In the rows, 128 means zero.
Which row each row swaps with, under one turn or mirror:
vus: [ 96 104  91 163 127 142 135 131 118 131 122 140 116 119 127 122 123  85
 155 138 129 133 160 149 116 123 131 116]
Vose: [106 122 165 113 134 165 130 108 107  78 149 125  92 136 152 121 119 137
 117 113 125 128 126 122 111 131 114 137]
rep: [154 142 142 137 127 117  84 155 126 142 136 130 153  96 106 119 119 164
 103 112 119 144  93 129 134 132  98 140]
bilo: [112 120 181 104 135 163 120 121 111  85 141 137 106 125 165 129 132 122
 117 139 126 122 133 118 107 114 120 137]
sazem: [120 115 160 113 149 150 126  99  98  82 149 129  95 125 161 119 127 106
 113 126 128 122 122 131 112 127 136 151]
tiva: [106 119 102 165 119 139 138 129 109 124 119 158 113 123 121 145 146  85
 151 134 138 131 155 168 139 130 124 112]
zezo: [155 159  99 105 128  92 163 126 115 159 132 108 143 126 127 155 145 137
 148 123 111 125 120  99 123 137 128 119]
nakik: [157 140 143 143 138 114  81 141 130 137 129 141 142  89 101 130 116 152
 110 103 127 136  82 123 145 125 107 143]
Zazes: [144 143 161 148 128 112  82 151 125 140 131 140 140 104 105 128 128 146
 103 124 115 134  86 128 152 131  92 154]
leb: [143 141 140 146 125 126  86 149 139 147 121 151 135 105 105 116 129 146
  96 100 131 142  76 121 143 119 116 146]
zazef: [ 95 115  95 160 125 133 136 128 111 131 128 145 111 130 137 140 134  84
 157 120 150 125 161 150 121 133 127 106]
mebe: [107 105  87 150 133 136 129 121 121 138 117 151 115 126 141 140 129  86
 147 139 130 124 161 158 132 136 133 109]
Deval: [101 115  83 147 125 148 146 126 128 117 125 152 114 118 116 139 139  91
 160 138 129 145 160 154 123 123 128 114]
nar: [155 153 147 141 121 118  93 150 130 137 134 145 146  99 104 120 126 155
  92 109 102 134  86 118 139 108 113 140]
kat: [111 121 168 120 133 151 128  94 118  76 140 114 104 130 160 115 125 122
 114 120 145 132 132 135 110 123 120 138]
Duto: [154 145 152 152 123 122  79 138 127 151 132 137 152 109 103 142 104 158
 104 114 120 141 111 129 146 130  96 147]
fenok: [130 138 137 149 107 114  80 145 136 139 121 138 138  90  96 125 126 151
 101  98 106 132  93 119 154 129 103 147]
someg: [159 164 114  96 129 112 150 127 115 164 113 113 156 136 113 144 141 146
 145 127 107 113 136  99 127 133 130 126]
Valum: [104 113 170 118 138 143 117 118 105  86 143 139 107 134 174 135 107 118
 118 128 141 130 108 133 111 117 131 142]
Kisi: [155 137 153 155 130 108  77 151 126 137 129 133 146 117 111 137 121 142
  97 108 130 138  95 125 155 138 109 161]
laz: [155 169 105  96 135 102 157 117 117 162 114 128 139 138 116 148 141 146
 132 120 113 113 123  99 129 144 141 124]
pebim: [105 116 159 113 135 154 125 105 117  80 148 129 103 132 173 118 121 124
 117 137 123 140 125 129 104 117 122 139]
Bupem: [ 96 106  93 150 111 135 133 130 110 123 118 142 105 123 127 136 144  91
 170 133 144 143 152 142 133 132 110 114]
Domil: [106 101 170 119 123 152 131 123  98  74 134 141 109 131 152 114 123 126
 123 138 131 122 112 137 112 128 132 142]
nuda: [110 130 171 108 134 155 120 103 106  80 147 130 111 124 165 142 123 119
 110 122 130 118 117 142 111 129 110 152]
rupom: [ 94 108  87 151 124 142 126 125 111 128 122 151 110 121 116 134 129  70
 146 128 132 144 142 145 122 137 124 115]
mifit: [137 150 153 141 140 112  74 146 133 149 126 125 142 105 111 106 117 143
  98 114 118 131  94 127 149 127 104 144]
sak: [155 157 105 119 126 104 178 132  99 144 126 122 150 133 108 162 135 151
 134 131 111 110 119  97 128 136 135 129]
fov: [117 104 102 153 111 153 140 126 120 120 105 156 118 121 127 130 138  83
 151 150 128 132 152 151 121 143 126 105]
dapa: [ 96 106  96 162 111 138 153 138 123 121 121 142 125 120 120 140 137  86
 155 130 132 135 161 146 136 123 114 115]
faso: [110 118 164 120 141 154 118 106 117  85 148 128 100 135 178 123 128 119
 119 120 151 126 125 139 132 117 120 141]
karig: [111 132 167 128 124 166 113 120 120  75 143 137 107 138 162 124 125 108
 106 145 139 118 122 141 112 133 119 128]
Gal: [160 166 105  90 130 105 150 128 124 155 131 115 135 122 123 162 143 141
 143 119 110 125 126  84 118 128 124 128]
gil: [134 166 153 153 126 124  93 145 140 141 110 138 142  96 107 133 117 149
 100 106 109 139  92 124 156 117 109 143]
viman: [ 92 126  89 155 120 138 145 118 119 127 109 141 125 112 130 145 134  85
 167 126 134 126 154 154 137 135 117 115]
banek: [106 124 174 110 132 147 128 117 107  70 146 131 100 128 156 140 135 123
 113 134 149 127 121 142 125 122 132 144]
gepu: [154 135 143 153 120 113  88 147 132 145 133 145 153  93 115 132 121 140
 108 101 123 133  89 122 152 115  91 139]
fad: [168 163 110 120 126  90 163 128 111 162 111 119 142 127 125 164 145 134
 139 124 113 114 132 102 132 146 135 128]
bala: [163 155 112  96 107  91 158 135 122 145 116 128 135 117 118 152 143 150
 136 107 115 119 129 102 120 155 150 119]
magag: [149 158 108 112 120  93 165 130 133 150 132 114 143 118 119 164 153 154
 127 116 106 113 128 106 126 137 146 133]
gigo: [154 164 103 101 117 108 150 133 126 154 119 116 139 113 104 154 146 147
 130 129 100 109 127  93 132 129 146 116]
Bupud: [161 150 107 107 128  96 156 128 117 166 129 123 138 129 103 150 126 151
 136 128 112 116 128  89 130 143 138 108]
Nin: [155 138 159 136 112 128  90 132 132 149 106 142 137 103 104 122 114 152
 109 100 111 130  88 131 164 124 113 143]
Lolen: [ 99 118  84 152 125 145 146 142 117 133 124 148 125 118 117 140 125  75
 152 125 137 120 154 161 133 141 125 126]
saz: [136 141 152 139 123 106  80 145 131 137 123 133 144 109 110 131 117 152
  93 110 125 139  83 121 158 136 103 151]
puvi: [105 131 180 122 130 151 132 117 112  78 141 125 100 126 165 124 133 130
 101 131 130 124 137 134 112 121 114 139]
Fazuv: [149 151 149 146 132 121  79 136 144 125 118 142 155 101  97 129 124 143
  88 128 117 130 103 121 146 135 101 140]
Zegit: [107 127 172 120 137 146 136 114 120  86 146 128 105 123 165 121 121 126
 100 125 150 122 117 150 111 125 119 156]
solif: [157 143 158 153 126 117  94 143 122 151 116 138 147  99  97 136 109 141
 101 113 139 143  89 124 152 130 107 140]
Zove: [153 150 144 156 136 107  87 129 127 140 116 145 140  96  99 141 114 145
  94 107 104 135  91 128 148 122 117 139]
tesa: [104 126 171 123 142 156 124 109 108  79 142 135  95 123 147 122 124 134
 116 134 133 125 128 141 106 109 128 148]
ruru: [ 99 100  90 157 123 146 134 135 115 137 130 153 121 115 127 133 126  87
 156 126 132 134 166 153 136 120 119 122]
met: [153 158 107 100 132  91 162 124 126 145 120 122 140 130 109 165 132 146
 122 125 111 123 116  98 135 141 154 129]
tepib: [170 156 109 104 110  95 163 118 108 145 118 126 151 128 121 162 134 135
 137 113 127 109 126 102 135 145 145 126]
Timul: [107 101  95 162 111 146 147 132 108 110 136 145 129 130 130 137 135  87
 165 138 132 106 143 151 129 127 130 113]
migeb: [156 164 110 104 127  99 156 132 119 150 132 122 153 142 117 158 128 157
 136 123 115 119 148  98 132 147 141 139]
rupo: [169 167 120 105 115 108 175 131 122 153 117 117 130 122 127 153 148 139
 124 115 107 116 130  91 124 136 142 139]
bonov: [ 99 105  93 164 127 136 139 129 129 126 130 134 118 126 136 130 127  89
 158 134 143 126 161 152 123 147 119 111]
Mif: [104 127 169 102 134 153 123 111 112  87 147 131 100 130 174 132 124 124
 114 130 138 128 140 130 105 122 122 143]
Roda: [116 118 170 116 132 157 127 109 116  74 144 133  98 117 162 135 118 114
 109 119 135 120 113 128 107 116 109 136]
Merum: [145 171 111  95 122 104 158 132 116 156 117 116 135 132 129 150 143 146
 122 121 119  98 133  87 137 145 135 122]
kiku: [105 108 100 168 120 123 143 119 110 133 132 155 107 126 124 141 127  94
 165 140 128 142 159 155 133 138 121 112]
Figuk: [161 142 154 135 134 111  82 135 133 139 132 149 149 106 106 117 110 154
 103 114 110 141  96 110 150 128 104 132]
nilos: [150 145 146 141 115 119  80 133 122 139 119 143 144 105 106 126 110 151
  88 105 131 129  91 135 160 139 109 138]
kos: [110 124 165 110 117 145 115 117 111  80 130 110  94 128 175 132 125 116
 124 134 135 125 120 139 111 116 124 146]
nalig: [ 94 112  83 152 124 139 149 134 122 123 120 153 114 123 120 126 131  82
 145 121 127 111 158 148 133 134 123 109]
mekot: [140 146 134 144 139 114  81 153 130 156 134 138 138 104 101 111 119 151
 102 102 109 127 102 125 146 116 104 150]
Fuvi: [115 107  97 161 122 146 139 131 135 126 124 150 120 121 111 126 134  80
 157 114 131 130 169 144 119 137 118 113]
Kizez: [ 96 115  89 166 119 141 144 122 115 119 122 133 119 122 126 120 129  93
 155 118 142 140 157 155 127 130 122 110]
gebok: [151 141 139 142 123 113  78 139 120 140 122 146 150 100 105 139 105 153
 102 121 113 125  84 120 162 126 112 140]
sezo: [157 162 108 120 123  95 152 123 104 157 119 116 138 148 123 172 149 140
 137 123 114 117 132  98 139 154 134 130]
kino: [105 127 171 130 139 152 128 104 113  83 146 127 108 144 176 120 115 118
 128 128 137 128 121 133 115 127 110 143]
lavis: [171 163 109 103 121  91 155 131 121 155 121 134 149 133 121 162 130 140
 121 136 114 108 124 100 126 144 148 124]
Gilal: [106 111  87 157 107 131 134 143 116 130 115 143 109 127 140 122 136  84
 149 129 131 133 152 170 130 126 123 126]
Zaz: [158 159 100 109 128 108 152 114 115 150 112 122 129 118 130 155 163 147
 145 113 112 105 122  90 126 138 149 123]
naz: [154 158 111 102 126  87 156 115 109 143 120 127 152 130 120 153 151 155
 128 120 111 113 130 102 143 157 137 125]
Nudag: [121 117 175 122 137 141 126 116 105  89 136 133  90 137 166 106 141 120
 116 134 146 127 135 141 117 119 119 153]
kuge: [ 98  99  91 154 118 148 142 149 114 135 132 160 122 119 124 131 140  98
 151 134 123 130 159 146 127 127 123 112]
Zepun: [155 165 110 105 127  95 165 140 113 153 122 120 138 132 118 159 152 136
 144 140 110 111 133  98 133 150 132 132]
tupif: [111 122 183 115 139 137 120 109 123  80 151 132  96 136 155 123 114 120
 122 145 142 137 131 131 125 128 128 146]

laz pairs with nakik
saz pairs with fad
viman pairs with Zegit
tepib pairs with nilos
fenok pairs with rupo
Roda pairs with nalig
vus pairs with pebim
Timul pairs with karig
Zepun pairs with Zazes
Merum pairs with gepu
Mif pairs with ruru

